One turn moves each row of this set onto another row. After a few examples, where does it send each row asked below?
K742: -7, -13, -37, 17, 35, -9, 16, -27, 41, 16, -20, 17, 34, -43, 8
K650: -11, 1, -20, -7, 5, -12, 32, -31, 27, 24, -14, -2, 8, -19, -26
K227: 1, -28, -30, -2, 27, -20, 15, 19, 49, 16, -40, 22, 19, -8, -9
K262: -4, -18, -28, 22, 38, -24, 20, -18, 19, 7, -2, 16, 13, -39, 3
K41: 14, -14, 14, 1, 6, -5, 18, -1, 34, -1, -39, 37, 20, -25, -30
K382: 0, 27, 5, -17, 20, -9, 15, -2, 10, -9, -28, 25, 18, -28, -15
K231: -16, -5, -27, -17, 38, 2, 27, 30, 25, 42, -15, 30, 16, -23, 6
K95: -24, -2, 19, -3, 31, -19, 13, -11, 14, 20, -27, 19, 14, -50, -6
K226: 1, -25, -35, 19, 7, -28, 22, -6, 6, 31, -19, 30, 23, -28, -23
K24: 11, 6, -33, 2, -2, 26, 18, 9, 42, 42, -13, 28, 12, -25, -7
K621: 10, -5, -12, -12, -11, 31, 23, 16, 39, 18, -22, 26, 15, -27, -29
K443: -18, 20, -5, -1, 10, 7, 2, -15, 4, 36, -18, 32, 10, -39, -22
K485: -15, -24, -36, 8, 5, -1, 34, 3, 42, 31, -25, 22, 40, -61, -2
K476: 18, 3, -27, 9, 9, -11, 7, -14, 30, 33, -38, 6, 17, -61, 10
K967: 5, -22, -16, -13, 30, -2, 36, 1, 42, 3, -20, 23, 23, 3, -21
K754: 9, 2, -41, 16, 8, -31, 25, -7, 18, 31, -37, 40, 24, -43, -13
K121: -7, 19, -6, -26, -8, 11, 24, 12, 9, 13, -25, 24, 28, -32, -28
K92: 3, 15, -10, -15, 15, -3, 37, -14, 26, -3, -10, 14, -3, -19, -27
K688: -6, -3, -55, 5, 21, -2, 19, 10, 22, 16, 2, 7, -1, -46, 2
K873: -1, -42, -23, 17, 4, -5, 16, 18, 28, 28, -23, 23, 29, -54, -4
K207: 9, -4, -22, 15, -3, 2, -1, 3, 17, 25, -17, 7, 4, -67, -2
K334: -22, -15, -2, -2, 42, -3, 0, 25, 35, 14, -32, 34, 19, -45, 5
K644: -15, 7, -60, -2, 11, -15, 27, 5, 32, 14, -22, 15, 11, -56, -9
K85: -1, -1, -7, -27, 31, 22, 17, 19, 35, 8, -21, 10, 34, -22, 10
K102: 2, 6, 0, 2, 27, -14, 42, 11, 47, 8, -14, 21, -3, -50, 13
K625: -15, 1, -21, -24, 18, 15, 30, 8, 21, 10, -14, 27, 44, -5, -19
K333: -20, -3, -33, -19, 12, 1, 5, 7, 9, 46, -27, 19, 17, -14, -25
K412: 12, -1, 19, -10, 28, -1, 14, 11, 23, 4, -36, 31, 39, -26, 2
K340: 18, 4, 3, -12, 23, 18, 25, 12, 48, 1, -16, 15, 0, -36, 3
K146: -11, -6, 3, 18, -4, -2, 4, -8, 40, 3, -33, 37, 18, -50, -28

K333 turns into K231
K742 turns into K476
Where do these go?
K121 turns into K625
K102 turns into K146
K688 turns into K873
K92 turns into K621

